Here are some points, one per row:
[   2  -97  -28    5  -22  -52  -11   34  -50  -13   14  -19   55   -8   -1  -39   32   40   52    7  -21   20  -58  -13   37   26   -6   -2   46    6 -127   33  -41  -59  -56  127    2  -17    8   35   16   19  -72   10  -12  112   48   90]
[  11   -8  -17    5   51   15   61  -40   73  -19   36    4    6  -24  -38   67  -62  -31  -54   21   10  -63   25   43  -31   16   27    7  -46  -32  127   54   32    0    8 -112   61   47  -17   28  -15  -38  101  -36  -41  -67  -39  -65]
[ -2  65 -33   0  46   6  37 -70  40  -2   8  -8  -8 -44  -5  58 -61 -65 -39  36  27 -33  11  20 -52  15  22  15 -80 -48 -15  48  33 -45 -19  12  69  73 -43  32  21 -50  81 -12 -49 -11 -57 -53]
[-13 -24   9 -67  -1   6 -66 -14 -17 -27 -44 104 -13 -31  60 -60  -6  46  17 -37  44  77  -2  14  -1 -26   2 -72 -16  57 -10 -59   8  -5  59  64 -21  40  28 -45 -64  25  32  24  35 -67 -26 -22]
[-12  85 -30   5  46  36  27 -21  59   2  38  10   6 -16 -80  49 -71 -30 -68  30  54 -61   2  13 -39  52  37   7 -94 -55 101  54  46  -9  -2 -62  65  53  -7  21 -17 -41  63 -28 -44 -50 -40 -36]
[  25  -18  -13   44   21   31   64  -39   69  -14   27  -60  -10    4  -43   90    4    7  -89   24   -3  -59   47  -11   11   24   22   37   -6  -47  122   51   25    6  -21 -113   50    8  -72   17  -20    0   -7  -76  -10   -3   26  -31]
[-21  13  35  -8  38 -70  -7  22 -42  10  -4 -33  31  67 109 -16 -25  27  -2   1 -30 -18  21  -7  -4 -14 -81 -14  75 -20 -36 -50 -16  -7   9  43 -32 -42  55  22  61 -52 -37  54 -27   2 -46  11]
[-14 -42  24  49 -19 -34  60 -27 -19  36   9 -47  -3  81  85   3  18 -58  35   2 -45   7   9  17   8   1 -50  44  36  -8 -43  -4 -18  18 -44  -8 -40 -80  26 -19  79  -6 -34  -7   1  52  49  52]
[-26  -9   0 -56 -15  62 -97   3 -36 -15 -31  99  14 -69   4 -77 -19 -41 -14 -36  34  59 -33  15 -18 -64  32 -64 -48  67 117 -41   4  50  71 -54 -18  64  48 -17 -39   0  63  36  33 -96   3 -46]
[   3  -31  -33    4  -52   -4  -51   11  -42   24   -1    0   21  -55   16  -89   11  105   29  -29    2   10  -33   -6   20  -10   41  -23  112  -19 -118   43  -40   11  -19   63  -13   22  -15   38   18   64  -87    8   32   52   74   68]
[ -5  -5  45  61  -8 -34  63  27   1  35  18 -55  15  65 -31  60  33 -47  12  26 -21  -2  53 -20   3  -8 -35  61  -9  -9  49  -5 -11  55 -40 -81 -44 -94 -22 -20  39  23 -50 -48 -12   9  -2 -15]
[ 37  33  15  48 -34 -20  50 -38  69  22  14 -83  21  14  -6  50  42 -19  13 -16 -11 -21  -1  20  36  49  88  98 -53 -52 -55  43  12   2 -29  -1  21 -59 -23  18  50  21  24 -28   9 117  61  86]
[  33   79   54  -19   39  -18   46   35   50   16   -8   15   23   53  -22   77  -18  -44   55   15    7  -14   18   23    2   40   -7   37 -108  -32 -119  -23    3  -53   -7   97  -37  -70   37  -25    1  -28   10  -16    0   28  -17  -12]
[-12 -23  35  53 -24  24  77  52  -4  56  25 -70  -4  70 -84  46  25  -5   2  14 -54  -6  59   3   6 -20 -32  67  23 -34 -29 -21 -27  20 -62 -32 -45 -99 -44  -3  34  36 -63 -37  11  48  38  19]
[ -26   -6  -28   10  -71   72  -93   16  -36   -2  -22   39  -29  -60  -64  -96   22   31    8  -39    8   31  -49  -25    2  -45   45  -27   24   78 -123    0  -11  -13   16   89   -4   50   21  -19  -37   27   -1   18   34   32   40   52]
[ -6 -40 -22  -9 -69  25 -66 -21 -35   6 -17  38 -15 -49  29 -83  33  12 -13 -17  21  34 -58  -3  12 -59  55 -31  77  56  60 -10  -8  48  34 -45 -18  34   9  15 -20  41  -3  17  42 -19  40   3]
[-37 -30  20  10  22 -47  20  82 -45  28   3 -32  12  44 -50 -43 -22  51  23   7 -41 -31 -36  21  -1   1 -69   5  70  -2  61 -45  -7  14   2 -30 -19 -16  76   4  45 -65  21  73 -50   3 -22  26]
[   2    6   -4  -26  -52  100  -82   99  -34  -18  -28   30  -40  -22 -127  -49   41   81  -10  -25    7   80   -2  -39   25  -27   12  -39   39   41  -30  -33  -11   15   27   39  -32   11  -33  -27  -97   56  -52    7   61    0   33    7]
[ -20   -5   43  -16   39  -72   26  -24  -30   20    7  -17   13   59  127   -7  -19  -59   26    7    7  -25  -10   17  -11   -6  -77   -5    6  -27 -127  -72    4  -54  -15  127  -42  -35   50    4   69  -31    5   54  -25   34  -19   59]
[ 20  78   1  -5  43 -19  35 -49  71  -6  12  10  14  -7  21  73 -35 -15 -11  41  43 -37  -1  19 -20  59  33  26 -93 -34  29  32  33 -23   0 -18  26   3  17  32  13 -32  69 -20 -29 -10 -21 -13]
[  7  -4   3 -55  -8  30 -76  71 -19 -21 -43  84  -2 -36 -96 -51  19  45  25 -16  16  77 -28  -5  -5 -40   4 -63  68  69  14  -5   0  27  54  24 -23  17  30 -52 -79  34   8  29  32 -60 -11 -26]
[  0 -55   2 -57  -9  34 -63  56 -20 -34 -27  55 -18 -41 -40 -61  18  44  33 -43  34  66   3  -1  -3 -21  -5 -63   6  49 126 -36   1  50  67 -81 -30  23 -15  -6 -60  52  22  28  44 -90 -34 -49]
[ -8 -93  -1 -21 -57  44 -60 -63 -22  -9 -34  28 -16 -35 106 -45  52  67  24 -35  10  84  -2  10  31 -38  24 -34  69  42  42 -24 -12  24  38 -30 -31   4 -17 -29 -34  51  10  -2  75 -26  44 -10]
[ 19  68 -60  47  -5  20  50 -36 -53  12   3 -70 -66 -20 -55  68  15  38 -33  24 -25 -37  50 -33 -29 -16  45  77  25 -38 -33 106  35 -18 -75  11  91  93 -98  16  45 -20 -47 -49 -43  81   9 -20]
[-19 -30  29  -9  42 -66  16  36 -35  -1  -9 -27  16  56  83 -26 -10  12  30  -6 -22 -25   8   6   0  16 -90 -16  28  -1 -45 -56   4 -22   3  50 -25 -40  66  -9  54 -52  15  58 -31  10 -63  28]
[  12   50  -36   59    2   -4   42  -35   54    0   36  -57    3  -12  -56   49   -8  -97  -63   18    4  -58   16  -11    0   34   43   41  -80  -38  127   66   30   19  -21 -127   56   16  -51    5   -6  -17  -23  -53  -36   -6   18  -28]
[-38   1  19   8  24 -73  18  34 -39  34  13 -32  10  47  25 -37 -24  31 -13  -3 -70 -23   3  12  -9 -18 -63  12  71 -12 127 -25 -24  55  10 -80 -17 -34  66  26  52 -51  -9  46 -53 -22   6  -1]
[ 12  -1  -5  -6 -73  41 -84 -27 -39 -21 -29  34 -43 -26  51 -52  63  52 -15 -25 -29  82 -32 -48  35  -5  17 -23  38  67  73 -32 -43  40  31 -68 -29  -1 -17 -47 -42  50 -78  13  69 -21  34  -4]
[  29   57  -17   13   43   36   45   -5   72  -34   27  -15  -16    6  -84   81  -30 -102   13   29   10  -75   17  -27   -6   18    1   11 -100  -20 -104   19    9  -82  -28   64   45   19  -40   11  -54  -17   12  -39  -26   17  -62    0]
[ 36  32  -2  -1  44 -16  58 -74  82 -21  31   6  -3  12  62  91 -22 -81 -14  37  17 -68  22  -6   0  40  13   8 -69 -11 -42  17  34 -73 -24  35  51  11 -28 -17 -14 -35  29 -56 -16   1 -19 -34]
[ 12 -47  -3 -67  21 -53 -39   7 -21 -43 -25  68  26 -23 126 -35   5   4  40 -11  18  31 -21   4   4  26 -46 -75  -9   9 -31 -22 -46   9  34  47 -14  -2   4  10   2  36  -1  33  25 -51 -43 -35]
These points spread out most along one direction. Take the direction at right angles to it along which they spread out most. Go by this last direction. Where along it does each point below lie, from 0 to 99? 50 is the average, and the first point above lies past it. One standard deviation of the points above along it is 16.
[-21  13  35  -8  38 -70  -7  22 -42  10  -4 -33  31  67 109 -16 -25  27  -2   1 -30 -18  21  -7  -4 -14 -81 -14  75 -20 -36 -50 -16  -7   9  43 -32 -42  55  22  61 -52 -37  54 -27   2 -46  11] 70
[ -2  65 -33   0  46   6  37 -70  40  -2   8  -8  -8 -44  -5  58 -61 -65 -39  36  27 -33  11  20 -52  15  22  15 -80 -48 -15  48  33 -45 -19  12  69  73 -43  32  21 -50  81 -12 -49 -11 -57 -53] 40
[ 12  -1  -5  -6 -73  41 -84 -27 -39 -21 -29  34 -43 -26  51 -52  63  52 -15 -25 -29  82 -32 -48  35  -5  17 -23  38  67  73 -32 -43  40  31 -68 -29  -1 -17 -47 -42  50 -78  13  69 -21  34  -4] 40
[ 12 -47  -3 -67  21 -53 -39   7 -21 -43 -25  68  26 -23 126 -35   5   4  40 -11  18  31 -21   4   4  26 -46 -75  -9   9 -31 -22 -46   9  34  47 -14  -2   4  10   2  36  -1  33  25 -51 -43 -35] 53
[  7  -4   3 -55  -8  30 -76  71 -19 -21 -43  84  -2 -36 -96 -51  19  45  25 -16  16  77 -28  -5  -5 -40   4 -63  68  69  14  -5   0  27  54  24 -23  17  30 -52 -79  34   8  29  32 -60 -11 -26] 38
[-13 -24   9 -67  -1   6 -66 -14 -17 -27 -44 104 -13 -31  60 -60  -6  46  17 -37  44  77  -2  14  -1 -26   2 -72 -16  57 -10 -59   8  -5  59  64 -21  40  28 -45 -64  25  32  24  35 -67 -26 -22] 42
[  29   57  -17   13   43   36   45   -5   72  -34   27  -15  -16    6  -84   81  -30 -102   13   29   10  -75   17  -27   -6   18    1   11 -100  -20 -104   19    9  -82  -28   64   45   19  -40   11  -54  -17   12  -39  -26   17  -62    0] 52
[   2    6   -4  -26  -52  100  -82   99  -34  -18  -28   30  -40  -22 -127  -49   41   81  -10  -25    7   80   -2  -39   25  -27   12  -39   39   41  -30  -33  -11   15   27   39  -32   11  -33  -27  -97   56  -52    7   61    0   33    7] 44
[ 19  68 -60  47  -5  20  50 -36 -53  12   3 -70 -66 -20 -55  68  15  38 -33  24 -25 -37  50 -33 -29 -16  45  77  25 -38 -33 106  35 -18 -75  11  91  93 -98  16  45 -20 -47 -49 -43  81   9 -20] 51
[ -26   -6  -28   10  -71   72  -93   16  -36   -2  -22   39  -29  -60  -64  -96   22   31    8  -39    8   31  -49  -25    2  -45   45  -27   24   78 -123    0  -11  -13   16   89   -4   50   21  -19  -37   27   -1   18   34   32   40   52] 53
[  33   79   54  -19   39  -18   46   35   50   16   -8   15   23   53  -22   77  -18  -44   55   15    7  -14   18   23    2   40   -7   37 -108  -32 -119  -23    3  -53   -7   97  -37  -70   37  -25    1  -28   10  -16    0   28  -17  -12] 66
